In the rows, 128 means zero.
These are runs of 6 systems, one row a step. Runs of the same system follow the same rule from any start.
trace 1, J_186:
[[141 119 106 118 111 116 131 136 104 123 120 146 136  87 134 143 118  98
  126 145 145 150  97 171 118 110]
 [146  98 125  97 121 120 108 117 114 100 146 143 156 126 105 120 121 131
  165 136 158 134 150 138 137 113]
 [148 139 147 117 126  98 110 120 144 111 146 122 135 152 126 132 134 154
  129 101 129 134 153  78 132 131]
 [128 135 133 162 133  95 129 135 116 135 114 132 122 153 156 152 149 127
  101 107 119 134 121 113 108 153]
 [100  91 126 155 140 140 128 146 109 146 112 135 127 136 137 141 145 127
  146 141 133 111 126 156 114 155]
 [112 113 130 106 135 165 129 151 143 145 129 116 107 131 113 119 115 143
  151 158 128 107 143 120 134 137]
 [141 157 125 110 123 146 155 115 144 128 127 107  99 139 125 104 107 125
   98 149 120 126 124 114 134 119]
 [142 138 111 143 128 130 144  90 130 116 124 108 137 114 133 110 133 107
  108 112 124 126 103 161 139 110]
 [131 115 109 124 142 116 112 129 130 134 135 133 165  89 113 129 135 133
  147 100 111 129 122 144 154 103]
 [118 141 144 115 139 100 119 141 116 134 128 171 149 118 115 134 118 131
  131 127 108 154 152 100 132 111]]
trace 2, J_628:
[[112 168 177 143 118 100 119 105 120  97 107 153 140 132 136 132 152 124
  120 132 137 141 165 120 101 153]
 [162 157 143 153 109 118 110 130 121 117 115  89 120 112 149 136 145 122
  121 162 175 122 117 151 118 148]
 [137  96 114 112 112 149 119 160 144 143 139 108  97 125 142 155 120 135
  149 147 156 116 100 135 114 153]
 [112  96 136 102 131 108 144 127 159 128 139 133 100 135 123 146 110 161
  157 115 108 109 129 103 119 140]
 [147 129 134 139 148  86 132 106 141 125 132 112 145 126 117 115 123 158
  140 117 108 107 139 109 158 107]
 [148 126 106 155 149 137 106 132 120 151 142 113 162 125 124 116 136 123
  121 106 118 130 109 131 163  96]
 [ 94 122 109 137 137 151 131 146 116 146 128 148 133 115 124 130 130 101
  115  97 100 147 108 144 122 111]
 [ 88 140 142 124 125 131 155 121 102 114 108 149 119 111 114 108 116 109
  125 143 112 140 148 146 112 112]
 [138 150 149 115 111 148 124 112 118 104 131 127 124 142 116 102 118 112
  124 167 159 138 150 127 126 121]
 [161 138 119 107 108 146 121 119 143 119 138 127 117 163 145 136 133 120
  102 129 150 136 120 107 116 155]]
trace 3, J_708:
[[148 106  67  56 129 164 170 117 142 119 129 104 114 121  94  93 100 127
  120 111 108 123 133 138 150  95]
 [142 184 104 120 129 188 141 107 148 135 133  99 126 110 120  88 121  93
   74 122 106 139 103 139 157  97]
 [112 163 129 169 127 166 101 136 115 151 138 155 158 107 142 131 141  76
   91 123 124 161  87 147 130 114]
 [ 83 120 151 135 122 139  94 132 109 120 138 205 166 120 127 151 144  98
  141 120 133 160 132 139 103 137]
 [103 135 181  98 108 117 111 113 138  90 135 175 128 139 118 141 133 138
  156 144 151 138 171 107  95 158]
 [161 145 167 123 107  83 128 112 140 102 128 110  97 160 145 141 118 155
  132 163 163 118 144  93 109 154]
 [184 105 113 155 131  67 144 112 120 122 123  87 114 159 156 141 131 152
  125 122 147 104 109 125 132 133]
 [143  98  85 147 158  95 149 122 130 138 112  94 140 122 131 130 151 152
  129  71  93 100 117 147 149 124]
 [ 98 134 106 127 164 141 139 160 136 164 102 110 144  83 105 113 142 144
  129 102  68 117 145 140 155 113]
 [ 90 137 132 121 145 181 119 179 117 172 119 137 129  99 100 107 111 119
  141 178 112 129 145 135 146 108]]
trace 4, J_618 (10 x 26):
[[126 106 133 140 129 122 124  74 155 101 144 127 149 115 130 129 140 130
  156 104 131 104 105 159 135 129]
 [115 172 156 144 114 123  95 130 155 116 138 118 136  92 138 150 160 127
  117  91 126 142 124 120 116 148]
 [107 149 133 138 143  95 125 175 107 159 120 154 131 107 131 147 117 128
  113 120  91 156 128 103 128 109]
 [118 105 122 123 129 107 140 130  80 113 138 138 131 135  97 101  94 114
  144 131 129 151 146 132 134  69]
 [145 119 120  91  99 163 120 129 123  95 153 102 105 168 114 112 123 119
  125 116 171 145 145 113 113 129]
 [154 117 101 112 135 136 148 138 145 149 108 120 104 179 155 148 143 144
  103 126 122 109 131 101 117 177]
 [135 111 122 172 160 106 156  90 115 136  89 129 152 142 143 116 150 136
  130 149 113  84 131 166 145 142]
 [101 150 163 165 123 169  92 114 134 119 128 121 159  86 124 117 159 108
  144 150 154 119 128 176 130 138]
 [ 82 144 147 103 122 152 106 184 158 162 140 151 108  72 127 161 116 132
  142 139 109 142 112 113 115 139]
 [133 109 122  91 137  63 165 130 131 129 132 140 110  93 106 125  69 153
  153 133  88 128 124 111 145  74]]
trace 5, J_708, 10 rows:
[[164 138 124 143 122 123  95 148 147 138 142  99 127 149 155 159 160 145
  115 105 151 126 114 101 122 164]
 [140 107 109 138 154  79 150 125 121 156 112 169 141 152 149 151 123 143
  118 122  88 119 117 110 135 130]
 [ 98 108 128 135 150 125 161 104 116 117  86 124 134 110 115 105 141 137
  152 138 111  93 156 175 129 134]
 [125 142 131 105 119 162 102 162 163 139 133  82 115  76 117 136 140 147
  149 134 140 117 131 136 132 146]
 [160 130 117 104 128 119 121 156 128 164 153 151 124 125 128 138  81 127
  124 166 119 146  98  94 151  90]
 [119 101 125 146 130 133 153  77  96 101 141 143 134 152 114  91 100  97
  138 138 135 124 115 161 136  84]
 [101 143 133 133 103 158 111 118 149  89 149  83 116 110 120 127 158 115
  123  58 141 141 122 143 106 139]
 [141 175 125 119 128 102 108 175 123 150 125 149 134 131 140 156 137 129
   82 100 104 171 137  71 121 130]
 [124 116 138 161 160 116 142 113  76 137  93 178 161 178 129 106 133 118
  127 176 123 120 165 136 137 129]
 [ 92  97 151 137 123 172 120 112 162 110 126 101 111 133 130 134 162 142
  172 132 160  83 138 161 105 189]]
trace 6, J_563:
[[ 72 110  79  89 137 188 158 177 136 156 146 109  84 131  99 113 109 119
  107  52  70 152 122 105 121 102]
 [ 82 193 124 110 145 219 122 171 128 162  96 132 141  90  96  90 147 103
   93 143  92 146 171 132 144 125]
 [ 96 166 181 128 119 201  99  73 162 105 137 164 170  89 109  98 139 100
  152 186 152 118 141 171 139 136]
 [147 150 169 102  70 128 113  76 182  79 163 154 105 109 161 165 113 108
  131 156 179 137  75 137  93 160]
 [212 151 104  93  98  38 134 127 126 106  96 147 135 116 174 185 148 135
   84 117 148 155 115 116 100 165]
 [186  93  99 129 164  39 116 120 121 126 106 127 190 132 125 149 171 188
  154  77 109 103 166 115 161 141]
 [102  82 148 182 173 111 100 160 156 178 175  85 117 160 122 139 123 189
  179  87  93  87 118  73 161 116]
 [ 56 148 165 216 147 144 124 212  75 191 126 109  79 147 137 123 103 108
  113 161 108 142 113 104 115  99]
 [ 71 125 151 149 118 148 154 132  33  93  92 142 121 115  90  73 106  76
  144 190 158 150 175 195 105  86]
 [147  95 113  43  78 178 167  62 143  48 152 101  86 149  97  83  87 107
  151 152 190 122 137 162 112 115]]
trace 7, J_186 (10 x 26):
[[ 95  87 153 122  95 114 100 195  99 121 173 124  73 162 127 164 102 134
  162 112 173 160 129  88  78 131]
 [134  87  98  90  95 151 158 145 108 100 131 108  63 219 137 135 125 119
  109 102 165 141 143 102  77 166]
 [154  97  66 112 135 187 153 100 143 113 104  81 122 194 138 113 184 131
  101  76 136  94 146 148 122 189]
 [153 134  74 124 180 176 134 129 171 185  89 115 174 128 131 116 180 153
  101 110  71  81 139 134 180 166]
 [114 181 138 143 179 141 150 117 151 192  77 187 169  89 137 114 124 129
  102 201  54 101 126 135 173 125]
 [ 85 180 201 163 124 129 127  96 140 128 122 154 133  42 125 111  92 107
  153 227 125 116 103 174 135  97]
 [134 139 170 122  82 101  97 140 133 103 189  84  91  47 110 129  64 122
  173 163 179 153  82 139 129  59]
 [182  98  98  88  83  56 131 128  90  75 185 111  98 149 118 133  67 114
  125  77 166 186 102  94 114  53]
 [144  73  91 123 120  69 141  83  76  52 137 137 153 202 122 129 165 122
  124   4 140 159 163 120  96 129]
 [ 91  98 115 155 162 132  88 166 119 134 104 131 180 171 123 156 230 164
  141  19 104 118 199 106 113 199]]
trace 8, J_462, 10 rows:
[[113 109 124 131 142 132  98 178 104 157 143 146 143 125 113 136 121 132
  148 134 126 140 135 113 137 108]
 [ 95  97 140 130 131 128 125 126 103 116 142 169 137 158 115 128 122 117
  149 116 127 143 145 124 112 118]
 [105 122 125 131 115 139 151 118 105 105 120 129 105 157 133 120 129 102
  106 108 134 145 132 138  98 132]
 [131 126 114 133 119 133 134 150 117 125 106  95 103 140 142 139 152 130
  112 116 143 122 135 137 103 163]
 [142 123 134 129 130 119 123 122 145 120 108 109 131 131 139 138 158 155
  144 132 141  99 147 136 124 169]
 [145 147 143 124 127 128 131  85 167 115 126 118 137 118 129 116 134 140
  129 142 128 104 127 134 144 137]
 [146 159 137 127 129 131 125 118 158 142 140 120 129 100 135 123 110 129
  117 150 117 123 100 124 150 110]
 [135 132 129 121 135 112 112 151 128 154 138 145 140  97 124 138 104 132
  137 148 120 139 111 119 147  99]
 [119 111 125 114 132 120 114 138 106 125 146 158 148 122 108 125 111 120
  146 120 124 152 135 120 135  93]
 [106 117 119 127 128 134 131 135 102 121 143 142 125 156 116 119 121 109
  117  93 120 155 134 113 118 109]]
trace 9, J_563:
[[124 142 128  97 118 140 161 139  95 119 118 145  90 198 122 105 100 110
   87 148 125 158 162  84 105 124]
 [126 147 110 123 143 143 182  69 126 100  79 109 136 134 120  81 145 116
   94 116  99 108 156 167 134 130]
 [122  92  97 109 129 190 124 109 185 131 139 104 127 107 130 134 153 132
  148 103 128  93  93 170 133 162]
 [128 136 116  98 125 158 108 171 160 180 135 181 127 119 154 178 128 125
  112 148 111 139  92 102 119 161]
 [123 166 158 129 146  78 127 125 117 139  97 191 169  80 128 135 120 129
  126 167  95 139 147 128 142 112]
 [138 126 168 139 121  80 109  94 143  95 155  97 138  78 110 115 107 152
  182 142 152 110 124 146 149  93]
 [179 128 125 143  97 110  98 157 116 126 170  76  94 154 147 144 113 125
  118 124 184 151  92 100 119 113]
 [150 126  99 149 137  96 131 143  55 123 105 143 153 190 134 122 152 107
   83  91 127 165 161 109 119 120]
 [ 75  87 127 127 152 138 150  96 130  97 124 114 136 155  91  95 150 147
  160  60  93 102 180 135 131 127]
 [ 80 134 140 123 127 206 136 159 182 159 140  76  62 139 128 126 127 141
  130 129 115  99 115 111 116 163]]
trace 10, J_628, 10 rows:
[[117 131 125 131 112 143 145 103 161 110 156  79  91 106 127 117 114 118
  125  94 122 122  85 143 122 108]
 [145 113  88  92 140 132 182 123 126 137 111 108  99 140 114 100  93 136
  116 142 101 114 134 126 147 102]
 [139 114 117 109 155 154 120 116 122 142 132 162 168 176 106 103 130 136
  135 138 117 122 165 102 159 122]
 [124 164 135 143 136 135 101 110 144 126 130 158 172 130 139 138 173 115
   98  82 106 146 134 115 131 148]
 [125 162 124 152 128 103 140 144 103 137  80 132 138  74 150 144 149 108
   97 142 119 139 115 169 113 138]
 [110 114 142 124 112 146 113 163  99 132 125 135 119  97 118 129 111 114
  166 196 170 132 133 162 115 121]
 [113 124 162  89  91 146 112 121 160  97 181 134  88 142 121 139  98 128
  149 125 155 147 117  95  99 130]
 [173 130 120 107 118  67 171  91 145 102 127 106  92 167 147 131 108 149
  102 109 118 120 118  93 120 130]
 [183  84  86 144 161 103 129 125  97 142 106 108 166 170 127 117 149 154
  143 128 137  93 151 137 165 131]
 [ 93 112 119 157 154 176  72 167 133 156 145 123 170 127 117 139 184 134
  144  65 114 130 140 126 138 148]]
trace 11, J_462, 10 rows:
[[117  71 127 136 133 113 133 121 151 137 143 155 114 160 153 171 132 149
  157 117 125 102  96 124 109 167]
 [131 125 118  91 123  99 184  86 125  92  84 141 118 106 123 114 117 128
  128 146 117 115 147 160 116 131]
 [160 177 112 102 120 174 116 141 138 124 121  77 128 116 111  96 140 121
   96 130 146 139 151 124 149 121]
 [141 141 141 152 146 125  89 155 159 176 147 136 139 147 149 159 141 154
  126 129 114 118 111  82 144 152]
 [113 114 147 148 144  81 141  95 114 128 113 188 160 104 132 135 116 126
  153 156 108 118 121 154 133 113]
 [104 139 122 109 110 176 129 118 116 100 143 115 132  91  96  90 116  89
  128 117 138 154 126 165 130  84]
 [113 127 129 121 116 144 109 186 138 151 164 104  83 155 131 152 116 136
  120  99 127 151 115  75 110 131]
 [141  92 136 141 136  44 143 134  89 123 103 162 130 161 146 156 126 152
  146 142 134 125 148 116 107 144]
 [149 119  99 118 125 153 140  77 103  79 109 116 166 130 109  92 157 101
  120 110 152 127 155 184 135 122]
 [115 152 111 129 132 198 123 137 184 152 143  79 101 144 135 124 149 132
   95  85 104 115 106 105 134 156]]
trace 12, J_618:
[[113 134 153 127 123 165 130 102 159 109 124 114 112 160 132 123 152 136
  133 134 142 101 148 125 111 177]
 [123 156 132 147 140 129 146 136 150 157  91 113 114 104 152 136 140 137
  108 155 104 101 117 141 128 155]
 [129 124 124 138 141 117 122 127 122 146 118 140 159  71 120 125 123 126
  149 155 117 116 114 165 153 103]
 [117 131 149 102 111 139  94 123 151 110 168 150 144  94 109 131 114 125
  157 124 142 146 120 124 132 109]
 [129 142 133  97 114 107 135 132 154 123 154 134  97 130 131 149 103 137
  112  97 109 149 111  81 115 120]
 [163 122 101 137 135  79 153 118 103 122 122 117 127 153 136 121 121 128
  101  97 113 138 119 116 134 102]
 [147 120 115 154 130 140 107 117  91 111 128 122 160 169 127 116 160 106
  115 105 155 138 142 140 129 132]
 [ 85 124 137 143 134 169 117 156 116 140 111 143 122 159 135 139 160 120
  123 124 130 127 149 125 100 172]
 [ 87 115 140 133 143 124 164 147 112 141  88 126  99 113 121 122 118 140
  146 167 108 105 149 148 115 136]
 [150 132 133 106 118 136 130 125 127 117 122 100 124  87 109 104 110 133
  155 187 158 114 140 157 146 109]]

Which system made each run below?
trace 13 (2 x 26):
[[102 141 128 193 157 143 164 100 120 144 102 115 117 189 155 109 154 113
   79 103  90 109 119 125 123 147]
 [ 89 127 111 172 147 165 137 146  86 137  80 104 149  92 119 107 172 101
  124 122 123 120 143 203 122 136]]
 | J_618
trace 14:
[[189 168 153  89  92 104 106 148 133 112 128 128 106 148 146 152 119 140
  113 181 183 147 150  82 110 157]
 [192 137 124 156 144  61 145  74 102 108  93 140 167 178 151 122 149 134
   99 136 131 113 146 122 141 137]]
 | J_563
trace 15:
[[136 156 115 116 121 134 108 127 112  96 118 119 164 118 110 115 170 113
  105  76 133 160 165 134 125 129]
 [124 165 125 147 125 126 128 179  90 147  93 117 114 126 144 135 150 112
   85 137 129 153 141 127 107 142]]
 | J_628
trace 16, 2 rows:
[[160 123 120  99 115  70 153 134  90 102  70 151 120 153 150 155 151 140
  114 144 149 133 175 126  88 178]
 [162  80 105 110 159  89 164  90 143 125 100 115 139 158 123 118 137 180
  156 131 109  71 160 129 153 148]]
 | J_563
trace 17, 2 rows:
[[116 149 133 109 142 194 138 143 140 158 119 119 111 141 108  92 109 128
  121 185 116 111 149 116 149 127]
 [138 113  90  87 139 171 165 104 166 143 122 125 117 113 121 110 104 129
  129 152 103  98 106 154 152 122]]
 | J_618
trace 18, 2 rows:
[[159 143 119  89 116  89 141 182 101 126  79 134  98 182 150 161 154 153
   90 126 139 149 190  72  85 188]
 [172 151 132 161 143 100 107  89 103 100  73 136 205 151 145 126 212 132
  109 122 149 114 184 152 133 182]]
 | J_462
trace 19:
[[131 173 178 183 144 126  93 102 164 157 151 145 160  82 140 127 114 125
  138 181 117 111  80 129 169 104]
 [102 121 139 127 118 126 109 139 135 143 175 162 133  57 117 140  74 106
  160 154 125 151  64 148 142  63]]
 | J_462
trace 20, 2 rows:
[[161  98  77  54 119 119 150 157  82 120 101 166 136 142 111 128 112 119
  122 145 142 156 165 131 117 122]
 [125 126 154 124 124 109  90 148  94 106 127 164 155 179 119 139 158 138
  138 113 153 154 193  83 107 152]]
 | J_628
trace 21 (2 x 26):
[[122 137 115 146 153 116 173 112 108 141  74 141 133 133 138 111 137 119
  100 145  94 112 141 150 131 135]
 [121 132 138 129 136 174  99 127 119 132 118 142 165 115 111 109 147 117
  149 173 151 117 155 158 146 137]]
 | J_628
trace 22:
[[119 143 136 124 139 127 139 103 152 111 179  86 107 163  93  84  96 141
  115  62  91 136 136  66 157  69]
 [159 162  73 120 136 164 144 120 120 123 125  79 132 169 119  89 152 110
   56  56 103 152 143 106 147 111]]
 | J_618
trace 23 (2 x 26):
[[165 116  97 123 137 162 109  93 152 138 133 185 179 175 159 151 168 109
  100 113 135 125 105 129 134 174]
 [ 88 114 139 122 144  89 140 108 170 135 127 192 142 106 141 171 141 150
  140  78  66 123 113 112 114 153]]
 | J_563
trace 24, 2 rows:
[[178  92  75 128 158 127 114 162 123 168 111  98 157 125 128 132 147 156
  143 141 134  94 129 139 166 134]
 [113  90 123 151 162 142 111 141 126 176 165 169 151 161 122 129 102 130
  149 133 100 121 102 101 161  97]]
 | J_563
trace 25:
[[103 167 144 174 150  93 147  99  84 112 129 124 149 133  98  73 111 104
   95  87  82 158 150 115 152  47]
 [120 149  93 104 106 204 110 164  79 112 142 111 132 145  97  90 138  70
   85  89 155 191 150 133 117  98]]
 | J_618
trace 26, 2 rows:
[[127 194 157 179 146 153  75 127 126 145 121 127 197  74 119 106 166 108
  114 143 126 135 133 151 163 109]
 [ 71 122 188 175 136 142  56 167 128 161 170 177 155 115 128 156 131 128
  173 147 137 139 115 112 125 127]]
 | J_708
trace 27, 2 rows:
[[ 88  98 131 125 133 113 145 132 101 125 127 183 125 142 124 139 113 114
  138 120 110 147 128 129 105 117]
 [115 139 158 137 118 107 132  98 108  83 125 121 132 130 113 105 134 122
  136 120 145 138 161 139 116 116]]
 | J_628
trace 28 (2 x 26):
[[ 96  92 121 134 124 117 122 149 137 119 141 101 110 105 127 154 150 142
  155  57 120 126 116 142 103 143]
 [132 152 148 128 135  80 117 151 115 118 108 107 138 112 112 127 146 160
  135 112 119 133 183 105 130 129]]
 | J_618
trace 29, 2 rows:
[[148  99  42  66 154 121 164 149 131 147  88 119 155  60  99 121 133 146
  131  88  71 118 136 167 162 104]
 [114 170 119 103 158 200 122 131 154 161 121 121 167  72  81  72 119 122
  125 159  86 120 151 144 191  82]]
 | J_708
trace 30:
[[121 131 119 126 154  99 138 178  95 147  82  80 130  90  94 105 135 164
  147 136 106 113 189 137 149 112]
 [ 97 145 168 174 145 174  75 166 124 171 169 128 139 146 114 112 116 123
  143 158 132 133 129  92 155 101]]
 | J_628
trace 31, 2 rows:
[[106 153 162 128  90 191  79 129 141 100 120 140 144  83 142 152 176  95
  142 159 195 135 127 186  89 186]
 [207 121 104  71 103 157  72 175 168 158 167 108 126 112 137 158 115 149
  150 179 187 124  96 104 151 144]]
 | J_186
trace 32, 2 rows:
[[134 145 171 148 120  79 102 132 138 117 157 118 117 162 136 144 127 154
  129  98 132 141 138  63 121 126]
 [116 148 152 188 137  88 133 145  88 124 101  88 113 155 139 123 152 137
  109 111 130 128 153 118 113 136]]
 | J_563
trace 33 (2 x 26):
[[167  98 110 145 126 127 128  97 142 113 144  78 123 149 138 121 133 137
  139 116 154  98 103 146 139 131]
 [158 108  95 103 139 125 159 107 170 143 126 113 111 129 136 131 110 150
  127 135 105  92 101 127 149 133]]
 | J_462
trace 34, 2 rows:
[[186 136 117 156 152  56 113 127 115 149 146 121 166 122 127 123 108 146
  123 123 109 134 105  98 180  68]
 [ 85 105 159 172 146  51 146  97  93 115 132 188 145 141 131 137 109 122
  144 108  93 140 125 121 116  96]]
 | J_186
trace 35, 2 rows:
[[141  96  70 127 137 165 151 135  95 165 106 175 154  94 144 132 110  76
  117 186 131 128  63 210 141 110]
 [112 110 117  76 106 183 102  82 166  90 158 170 178  60 102 126 136  99
  165 112 142 135 107 189 133 119]]
 | J_708
trace 36:
[[ 94  95 106 122 142 114 164 160 105 133  83 107 104 107 120 132 138 143
  144 112 106 110 150 160 109 143]
 [129 100 110  97 143 173 134 155 133 158 120 116 119 128 106 111 110 145
  157 175 128 101 144 135 150 128]]
 | J_563
